rotation ticks, each row followed by its count of ticks
The counts run from 0 to 394.
[134 144 120 133  75  88 103 182 124 151 138 167 169 120 133 127 128 113
 144 152 156 151 154 137 120 125 148 117 135 105 152 122 106 106 123 132
 163 169 123  78 162 110 146 172 142 153 143 156 110 154 138 150 116 131
  85 154 163 162 150 137 137  55 132 160  88 151 136 107 142] : 48
[105 106 155 146 112  87 117 164  97 153 130 168 134  96 150 105 120 120
 133 139 163 155 161 125 109 134 146 110 140 106 137  94  82 108 115 122
 133 164  93  90 150 101 105 152 141 103 165 181 139 167 140 155 133 133
 105 131 172 147 154 142 141  79 115 182 103 148 118  80 122] : 38
[131 116 131 123 118 149 129 151 139 165 152 154 143 135  73 177 153 135
 118 118 160 111 132 160 115 120  99 108 136  95 126 157 156 123 118 187
 146 132 143  98 122 125 161  95 150 147 134 133 137 126  94 147 109  93
 136 162 131 196 156 132 137  93 154 184  78 169 149 142 170] : 332
[ 90  86 145 138 113  94 100 171 112 117 127 161 108 122 166  92 128 139
 142 148 174 155 153 120 105 140 137 146 128  86 140 124  99 109 148 115
 132 178  95 109 153 102 103 134 148 115 132 165 150 137 116 157 126 178
  89 128 184 152 165 132 116  97 104 196 131 143 112 125 139] : 220
[101  80 131 143 126  94 157 138 143 148 143 147 129 101 110  99 132 147
 108 134 174 127 131 139 107 151 128 116 131  92 106 182 127 140 130 139
 142 137 115 131 127 153 114  96 182  98 158 227 148 107  80 135 124  90
 135 121 160 152 132 148 129 131 163 153 122 170 108 151 141] : 312
[ 99 134 125 128  95 117 135 162 112 186 151 170 153  97 116 140 113 138
 148 112 166 148 162 142  90 128 141  96 134 109 105 139 109 122 132 138
 147 138 136  68 175 117 132 125 158 123 166 190 136 132 124 138 109  98
 107 131 138 189 173 142 146  79 138 148  90 142 157 122 144] : 77
[110  79 134 132  87 145 127 124 145  99 108 139 140 139 131 122 177 116
 114 123 126 103 155 158 147 125 123 142 124  82 146 123 177  99 126 184
 104 138 127 163  99  95 122  98 168 126 153 158 151 128 114 193 131 137
 121 114 149 132 122 152 142  97 170 196 126 138  86 166 123] : 370
[136 123 105 137  89 136 144 159 154 134 149 149 172 122  96 155 149 116
 103 120 110 102 140 173 143 131 122 146 141  99 125 179 179 126 152 187
 147 145 129 148 121 116 160  99 174 137 140 165 126 120  96 163 101  90
 117 147 139 159 138 154 136  87 168 163  80 147 110 144 146] : 132
[137 140 110 122  66  95 127 135 144 140 122 170 193 130 131 104 151  96
 129 152 136 134 166 145 147 120 174 130 111  99 158 130 140 110 106 153
 143 149 156 111 139 134 154 157 172 157 164 163 119 134 133 158 127 119
  83 137 165 155 123 135 148  54 177 150 113 160 106 137 122] : 58
[116 140 130 113 112 113  95 114 122 162 139 184 153 139  99 124 143  91
 113 149 161 132 164 137 146 122 167 134  99 100 143 160 143 126  99 153
 110 145 161  98 127 146 155 132 139 131 146 102 152 139 113 155 116 133
  89 155 176 190 134 102 128  57 129 188 121 178 115 126 140] : 246
[ 87  93 147 149 138  85 123 137 116 136 137 167 112 114 135  91 122 122
 112 131 179 126 161 105 140 163 166 135 134  93 125 159  90 115  92 109
 126 157 113 163 159 102 107 105 145  92 140 190 176 123 101 144 137 125
 102 124 166 158 144 110 128  75 119 188 150 149 107 121 110] : 16
[107  87 147 148 127  70 140 150 130 149 147 179 119  99 138  79 112 134
 109 152 180 154 141 118 104 147 159 131 126  98 142 137  99 129 127 115
 136 181  97 114 148 152 115 141 175 113 154 178 143 134 109 137 133 129
 112 127 188 142 138 124 121 101 127 174 131 188 101 110 133] : 50
[ 86  82 145 148 131  95 109 133 115 115 129 167 104 117 143  90 134 118
 110 146 158 136 151 122 140 155 157 164 116  96 129 177 120 121 134 122
 113 170  95 155 132 120 108 108 152  86 137 168 169 122  94 157 127 146
  97 119 188 144 137 117 113 104 114 202 155 158  85 131 125] : 5
[105  77 144 155 137  98 135 154 133 114 135 149 108 116 127 111 136 121
  92 121 151 106 143 129 156 159 136 147 152  98 135 158 115 104 101 138
 126 157  95 206 138  85 110  81 152 108 125 175 165 128  94 154 137 114
 126 126 147 127 135 127 124  88 134 208 128 144  91 123 116] : 187
[145 151 111 125  65  93 115 163 140 141 129 169 185 129 132 120 134  99
 133 155 146 138 160 145 137 122 160 125 123  98 160 129 127 109 115 140
 162 160 146  93 148 126 153 165 156 159 146 154 109 142 135 149 121 129
  74 155 165 166 141 133 141  51 155 151  96 154 127 125 131] : 53
[129 125 123 130  81  86 115 174 135 148 130 165 149 129 136 108 129 133
 150 161 189 160 140 131  99 128 142 115 126  88 159 110 104 111 127 129
 165 171 131  64 156 129 137 166 153 160 140 156 119 143 128 136 122 148
  92 152 168 167 157 129 121  76 136 158 108 167 145 128 155] : 54
[129  97 117 123  72 150 118 137 156 103 110 133 156 158 121 137 188 121
 129 137 138 106 146 161 142 115 113 138 121  78 147 139 186 105 121 187
 127 133 152 142 103 100 140 102 156 155 144 158 141 120 105 183 120 132
 113 133 144 151 132 151 143  94 173 187 115 133 115 182 138] : 149
[142 107 117 127  65 143 115 169 162 102 115 134 156 159 119 150 180 127
 128 134 134 114 135 160 134 118 101 136 137  76 160 130 174  97 130 188
 151 149 136 135 110  96 151 115 152 171 129 144 123 131 108 173 117 135
 117 146 139 150 143 149 138  91 164 185  96 138 123 164 150] : 360
[103 114 135 142 111  91 116 119 123 118 118 162 155 122 141  91 142  93
 109 133 140 111 172 124 170 144 176 145 121 109 133 154 110 109  81 127
 113 142 129 174 140 100 116 116 148 103 148 183 163 130 113 160 136 117
  87 126 166 145 116 118 140  58 145 183 142 135  92 124  93] : 17
[117  58 161 143 116 132 140 125 128 134 124 135 134 103 116 125 159 131
 109 136 149 129 136 159 114 123 102 103 133  91 128 106 144 115 115 172
 111 134  99 131  84 125 104 109 167 102 178 200 141 144 104 174 136 101
 156 116 155 130 119 160 148 133 168 190 100 161  92 133 129] : 335
[121 111 127 129 122 158  98 129 132 121 138 152 137 139  89 162 164 110
 102 125 126 102 145 162 151 131 122 158 121  99 121 187 182 121 134 188
 104 143 133 149 106 112 145  78 142 119 124 122 160 131  85 177 104 122
 118 146 156 173 137 127 127  95 133 212 108 147 105 152 146] : 166
[119 131 120 123 109 113 131 114 132 162 150 164 173 112  93 123 135  99
 106 143 137 124 155 155 126 128 156 138 105 107 112 202 161 147 132 161
 125 133 145 110 113 167 145 116 173 108 162 173 135 121  87 153 109  86
 106 135 171 178 117 139 132  93 164 153 109 176 104 140 141] : 86
[111 111 143 135 101 100 105 108 117 122 111 162 160 130 138  95 157  82
 117 150 139 127 174 132 165 126 172 134 109 100 151 122 122 105  74 141
 100 141 137 148 123 109 120 134 146 109 166 159 157 147 126 177 140 131
  90 126 173 142 108 122 148  52 147 196 139 147  90 121 100] : 23
[122 145 114 117  99 120 126 121 131 175 154 180 178 117  89 139 135 110
 118 135 145 132 158 160 124 124 153 131 106 110 118 190 159 149 139 168
 129 137 156  92 130 159 158 117 166 127 158 148 129 124 103 152  97  94
 101 144 166 194 138 131 132  78 154 149  96 167 126 141 152] : 81
[ 94  65 139 146 103 137 144 132 134 114 115 134 132 115 137 122 158 133
 121 108 137 105 148 152 137 138 117 125 139  90 117 132 146 100 119 160
 111 127 113 176 123  82 104  81 168 106 162 211 162 116 104 174 138 108
 135 105 130 137 136 157 150 106 166 185 125 124  93 155 108] : 153
[110  87 145 149 131  84 153 129 139 155 142 150 137 101 100 101 129 135
 107 144 176 127 135 140 116 149 133 112 131  98 112 177 123 140 110 143
 137 141 114 135 118 163 119 103 177  95 163 220 141 112  82 131 125  76
 135 124 165 150 121 141 130 122 166 156 118 176 105 138 137] : 96
[102 100 132 135  88  99 153 111 131 155 123 166 166 101 135  83 137 105
 121 129 145 133 168 145 130 129 171 110 109 101 131 113 129 118 104 142
 113 140 136 117 132 135 115 134 189 115 195 205 142 127 134 162 137 105
 105 101 163 141 123 146 151  84 175 148 134 158  92 133 109] : 68
[ 86  94 137 137 105  87 167 139 126 173 146 174 139  83 138  92 110 132
 130 116 168 138 159 125 108 140 161  96 132 102 113 124  98 115 114 123
 133 148 123 111 172 125 111 115 184 115 181 211 148 119 126 138 135  94
 113 108 146 155 151 139 146  82 155 145 128 158 118 120 108] : 67
[138 111 122 132 106 136 145 135 150 150 152 157 155 118  88 150 146 112
  85 130 120 110 130 169 136 132 119 140 131 102 128 177 186 134 151 195
 122 151 125 137 102 145 157  96 185 133 142 142 136 129  93 164 106  91
 134 144 154 155 131 147 132 105 167 173  87 175  99 141 150] : 126
[106  88 161 147 124  84 117 126  95 146 130 169 130  97 140  88 127 116
 117 160 172 157 159 128 110 127 151 121 119 102 129 112 103 123 110 124
 113 158 103  98 114 145 101 147 157  89 173 179 147 155 122 153 138 129
 112 124 198 144 121 132 133 102 127 185 125 174  93 100 123] : 255
[133 105 132 127 109 120 127 159 152 160 142 143 138 140  93 143 150 152
 138 144 204 136 123 146  91 120 103  91 134  85 141 131 134 114 102 166
 165 141 144  77 125 141 148 122 151 154 136 153 124 127  97 133 123 107
 131 163 144 190 153 133 127 102 159 172  92 180 160 155 174] : 105
